Each row is where one point has got to under a steady rotation. How many ticks took it there?
The counts run from 0 to 409.
[-33 -16 -26   8   3 -15  -4   9  12  18  21 -15   2  -5  39   7  16  44
   3  53  -6   2  29  12  28 -16  20 -15 -24  29 -42  16  -9  12  -1  -5
 -32   6  -3 -18 -17  20 -22  -3 -23   8   3  -4  37   8  -9   2  -3 -24
 -20  19 -28  19  23  -1  16   3] -> 377
[-11  15   3  -7   6  10   5 -14   0   5   4   4   1  21   4 -28 -23 -18
  16  29   9  34  21  47  49   2 -27   8  36 -10 -16 -14  25   0 -22  -7
  27  40   7  29  15 -12   0  42  17  13   7   5  -2 -12 -24 -45  25  22
 -26   0  10  22 -16   3 -25 -17] -> 16
[-23  15   7   6  -1 -36  32  30  -5  19 -10 -25   9  -2  21  38  23   7
  -8  -2 -13 -28  37 -11 -35   9   6   2  13  20 -30  35 -18 -45 -16 -11
   0  -2  26 -13   5 -11  -5  -5 -23 -21  -4  -3  27  -3  38  16 -19   5
 -10   9 -37   3 -23 -12  24 -15] -> 153
[ 20 -52   3  -4  26  32 -21  -5   8 -13  31 -32  12  -2  -8  18   3  -7
  28  15  -8  -6  -4 -41  25  19 -10  -7 -15 -24   9 -17 -11  40   0  11
 -22  35  -2 -26 -23 -11  17   3   9   6  18  15 -46  13 -16 -12  -4 -24
  14  -4 -32   6  22  -7 -12  -8] -> 176
[-21  25  11  14  -5   7   9  25  -3   2  -1  -5 -43  -4  19 -16 -21  31
 -27  -2  -2  12  20 -15 -33  17   3   8  17 -48   6   5 -31 -19  -8   2
  23  30 -18 -26   8  -5  20  -7   2 -28 -54  -9 -15  -9   3  -3   2  21
  32  -8 -29  22   5 -22 -23 -16] -> 84
[ -6 -28  31  15   3  -9   1   9  -8 -31 -39  -4 -32  23 -18  34 -24   5
 -13  40  66   6  25 -12  19  13  -1 -11 -20 -35  -6  -1 -31  21   4  31
  10 -12  -5   1   4 -11  -9  24  10 -15 -12  19  17  10 -14  -3  20  31
 -14  -7   6  20  16   4 -12  -9] -> 303
[  5  -7  15 -22   0   1  38  -8  13  16  10  -4  20  13  -7  -4  -2 -39
  19 -31 -26   1  10 -33  47  20  -8 -28  39  -4  15   8   9 -22 -21   5
  -4  31  -1  25  20 -15  -8  11  10  -5  12  -5 -25 -11  -7  18  10 -14
  -5  20  -9  -5 -57 -37  -8   8] -> 343
[ -1  11 -11   1  -2 -10   8 -16  38  50  12 -23   2 -20   3  27  30  11
  23  11 -29   8  -8  33   5  -8  -8  43 -15   0 -27   7 -21  -4 -19   3
   1   4  17  31 -30  25 -33  -6 -19   7  10 -18  16   2  35 -34  10 -23
 -22 -23  -8  45  10  25   4  -6] -> 42
[  9 -28   2 -10  -7  11 -23   8  -6 -29 -11 -20 -22  -2  -6   9 -22  12
   5  15  54   4  12  17   3 -11   2  12   2 -50 -15 -15 -40  38  -3  17
 -13  16  18 -11 -28   9   2   1  18 -10 -22  11 -16 -13 -39 -51  12  13
   2 -16 -18  41  33   8 -32 -13] -> 188
[-24  10  -9  15  -6 -25 -21 -19   1  38   9 -22 -44  -9 -15 -17  31  28
  -8  41  29  28   3   8  -1  19  16   4 -14 -20  -6 -14 -31   2  -7   0
  18 -22  -9  25  21  22 -18  11  29   2  13  -8   9  14  23 -13  33   9
  -7  25  17  31  41  -1 -23   8] -> 314
[  8 -15   1   1   6   6 -11  28 -18 -32   0 -44 -18  -7   2  21  16  27
  10  19  34 -11  -7   8 -38  23 -10  -4  -8 -26  11 -16 -42  15  11   0
   5  -5   2 -15  13  -6  20  -1  15 -16 -22  27 -10  12  -7 -23 -17  18
  10 -16 -32  11  42  29 -29 -31] -> 81
[ 18   5  36 -13   5 -10  14  21  35  25  -8 -45  22  -6 -24   4  40 -23
  37  -7 -15  -1  16 -25 -32  19 -33 -29  -4   9  20  20 -18 -31  -5  14
  36 -15   7  -2  14 -10  10  -7  14 -24 -16  26 -11  36   3   9  -9  15
   7 -19 -33   7 -30  -4  -4 -29] -> 247
[-10 -34  12   8  13  -6 -30  -7 -20 -10  -4 -27 -20   1 -20  35  -3  11
   7  32  14 -23   2 -27  14  13  12  34 -18 -34 -17 -19 -18  27   1  11
  -4  10  25 -18 -20 -22   5  13   1  -2  53 -26 -19 -17  -2 -14   2 -23
   2  -1 -17   7  38   8  10 -14] -> 391
[  8  -7  22  11  -2 -22  28  41  36 -16  -9 -30   4   0  19  50   7   8
  21   6 -11 -16  18   7 -25 -14 -17  -4 -20  21  -1  39 -40 -21   5  16
  -5   3   9 -14  -7  20   3 -17 -34 -19 -35  16  34  29  -6   9 -28  -1
   1 -31 -38  11  -4  21   4 -20] -> 367
[  4 -35  -5 -19  29  15 -20  11   6  -5  19 -21   2   7  11  41  23  18
  15  44 -32  -7  -5   3  31   1  -8   9  -2  45  -1  16  -4  15  -4 -24
 -51  38   8  -1  -7  31 -10  11 -15   5   2   8  -9  17  14  -3 -21 -31
 -26  -6 -30   3  26   6   7   6] -> 55
[-16  -2 -14 -13 -13   0 -21  -4 -26   5  17  10 -14  -7   0 -15  17  10
  27   2   0  15   1  34  38  -7 -13  19  46  -7  31 -11  -3 -39 -27 -29
  -9  39  18  36  25  16  -7  11  15  11  23 -20  -5 -22   0 -11  21 -15
 -24   2  21   7 -14  26 -22  12] -> 117
[  3 -26  24   8   6   5 -17  37 -32 -53  -1 -20 -43   2 -20  19  -4   8
  -4   1  10 -21   5 -23 -15  25  -7   4  30 -17  53  -3 -28 -14  -7  -6
  -4  34  11 -21   8 -23  26   5   7 -29  -7  -8 -24  -6  -2  17 -15  10
  10  -3 -18 -17   0   9 -13  -2] -> 399
[  8   8 -28   7  18  27 -19 -17 -12 -17  38 -12  -7  13 -20 -29  18  -8
  23  18  18  14 -17  14  11  31   3   6  36 -23  10 -37   1  -6   9 -25
  20  12  17  19   6 -23   8  27  24   7  43 -15 -19   5  11 -19  32 -20
 -12  22  -2   7  33  27  -6 -21] -> 4
[-15  17  -3  -4  11  15  28 -12   1  -5  17  15   0  17   4 -24 -27 -22
   0  -8 -15  21  10  27  44  28 -31  -2  58 -28  10  -7  26 -19 -29   2
  28  44  -5  25  26 -16  10  28  21   5   3   0 -10 -21 -12  -7  29  15
  -1   8  11   8 -33   1 -25  -5] -> 15
[ 10   6   3 -23   7  -2  21  19  17  -5  -4   0 -11  11   0  -1  -7 -25
  20 -12 -24  16  -9  19  21   9 -31 -34  21  16  58  20 -23 -43 -11  -8
  24  30 -11  23  28   7  -3  24   8 -10 -19  -6   5   4  -6  32  -5  15
 -12  -7  19 -13 -48  11 -16  -1] -> 128
[ 10 -52  35 -24   7  -7 -33  16 -21   9 -26 -51  -9   1 -24  14   9   1
  12  23   5  -6  25 -49   7   9   0  -3 -25  -9  18  -2 -42  19  -5  18
  -7   9  23 -34 -17 -19   2  -1   7  -8   4  -7 -39  12 -16  -7  -6 -10
  -6 -12 -35   9  17 -18   0  -7] -> 69
[ -9  11 -13  29 -10   2  23 -19   1  -4  24  18 -15  22 -12 -23 -10 -21
   2 -45  28  -8  15   0  15  11  38  -7  29 -40  -1  -5  -4 -58 -12 -17
  24   6  23   6 -21 -28  -6   6  16 -15  31 -33  -1 -20   1  39  36 -25
  12  35  13   5 -15  14  19   9] -> 109
[-13 -41  28 -21   8 -11 -13  22 -21   4 -15 -36 -22 -11 -13  20  20   3
   5   4  -2 -15  13 -57  -4  18  -2 -20  -9 -11  33   3 -33  -4 -15  13
 -21  17   4 -31  -8 -24  13 -14  18 -22  -1   2 -33  -6 -12  15 -19 -14
  13  -9 -39  -5  -7 -31  -8   7] -> 70
[ 16 -29  19 -14  -9  -5  21   2   1  -5   5  -6  33  26 -22  13  16 -50
  27 -23 -20   5  12 -34  44   8 -22 -16  24   1  33  16  -1 -23 -18   1
 -10  22   0  30  23   1   0   6  16  -3   8  11 -20  23  -6  18   0  -4
 -14  16 -11 -14 -52 -25 -17   9] -> 342
[-12 -30   3  13 -20 -24   0  25  -7 -36  -9  -9 -16  -1   7  35  -1  36
   7  37  55  -9  14  10   7  -3  -9   6  -9 -35   0 -14 -31  22   1  25
   4 -16 -11  10  38  33  -1  -3   9 -28 -12  23  18   5 -28 -20  12  17
  -1   4   2   5  11  18 -43  -6] -> 195
[-52 -10  21  16   4 -14   3  20 -18 -16 -20  13 -49  -6  18   3 -30  34
 -28  21  20   5  33  -6  25  -1 -10 -27   8 -15  36  14 -25 -13 -36  13
  -1  33 -16 -18  19 -16   7  -6  18 -21 -36  13   8 -23 -23  14  12  28
   7  -7   7   1 -20 -16 -23  11] -> 299
[  2  30   3 -19  23  -8  22  18  29  32  11 -29  14 -18  -7 -15  12 -19
  18 -26 -31   9  -5 -13 -31  30 -31 -43  12  11  26  25 -24 -37 -16  -1
  31  -1   3   1   7 -21   9 -19  21 -19 -26  22 -12  21  12  18 -17   4
  10  -6 -31  10 -42  -6 -12 -16] -> 248
[ 10  -3 -23  35  11  16  10 -12  24 -35  32   7  -6  28   7   2 -14  17
 -15  31  41  12  -8   4   3  22   8   3  -2 -28 -35 -24 -16  39  13   7
   3  -6 -24   3   0  11  13   0   7  -1  -7  17  29  32   1 -17  17   5
  -1  20 -13  34  54  15 -30 -13] -> 93
[ -5 -33   4  14   4  -6  26  17  40  -9  14 -14   4   0  12  63  17  30
   8  21 -22 -21   1 -24   8  -9  -9   0 -31  20   1  30 -25  14 -12  23
 -36  -6  -8  -4   0  27  -7 -17 -33 -10 -13  23  23  37  13  26  -8 -28
   9   3 -23  14   7   8  -4  10] -> 373
[-14   8  -3  -6 -27 -15  -9  -8 -18  14  10  12 -25  -1  -1 -18   8  -8
  11 -10   0   3  21  19  26 -17   4  25  43 -17  38  -4  -2 -56 -34 -24
   9  39  14  23   5  -5   1   8   9   0   8 -38 -14 -29  -6   0  30 -16
 -19   3  29  -3 -31  16  -3  12] -> 116
[-14 -42  35   8  15   2  -5   6   3 -40 -17   2 -36  14 -24  46 -49   2
 -13  17  27   4   3 -18  28   7 -23   5  -4 -41  24   7 -23  22 -20  33
  -3  18  -5 -14 -10  -5  14  13  -5 -11  -9  11 -18  -5 -13  -5   9  17
  12 -27  -6  18  19  14 -28   5] -> 297
[  5 -29  15  10   0 -14   0  16  37  -2   7 -19  -2  -6  19  53  17  35
  10  40 -12  -9  22  -2  13 -12  -7  19 -31  30 -13  30 -20  17   1  10
 -27   3  -6  -3  -6  43  -4 -10 -28   6 -17  18  32  24   0  -9  -3 -15
 -11 -17 -21  33  25   9  -4   0] -> 372
[  6  10 -19 -46 -14 -15   4  10   1  39   2 -40  28 -15  12 -42  33  -9
  33  -6  -1  19  11  31  18   1 -14 -37  12  11 -15  -4 -15 -28 -14  -7
  14  11  22  16   3 -10 -20   5  28  -5  -8  -5 -18 -15 -31 -22  -7  -8
 -21 -10 -24  14 -36  -2   0 -13] -> 351
[  4   6   7 -12  16   6   5 -12  42  48   1 -35  23 -17  -4   1  34  -9
  21  19 -20  22  16  20  -5  10 -25  19 -18  -5 -28   6 -12   2 -14  21
   9   9  10   5  -7  10   4  -9   8   8 -25  29 -16  21  14 -57  10   5
  -6 -32 -26  50  15  -2 -21 -22] -> 251
[-30   7   1  12   3  -6  22  27 -23 -24 -18  14 -33   7   3  -5 -23  23
 -28   5  38  11  14  -9   4  24  14 -62   6  -4  27  18 -45 -23 -13  -6
   7 -17 -15  -3  21  -7   3   5  24 -33 -35  19  14   5  -9  33   2  34
   5  19  11  11 -14 -13 -19  13] -> 305
[  1  -4   4 -16   6  -6  25  -6  43  21   1 -35  25 -20   3  29  19  -2
  32  -8 -16  -3 -29  23  11   1 -37  13 -19 -30 -16  -7 -21  29 -11  41
  11   9  22  19  -6  13 -25 -12   2  -6   0  -3 -12   1   7 -49 -18  -1
  -5 -29 -29  22   0  27 -22 -19] -> 359
[ -7 -35   0  10  25  18 -11 -11  -4 -23  12 -29  12  -2  -1  10 -19   0
  20  26  37  -6  -1 -10  21  11  -8   1  -6 -43 -20 -23 -11  45 -10  24
  -2  24  21 -36 -23 -31   8   3  16 -10   7   9 -28 -15 -32 -39   2 -11
   4 -15 -32   7  23   1 -22 -21] -> 182
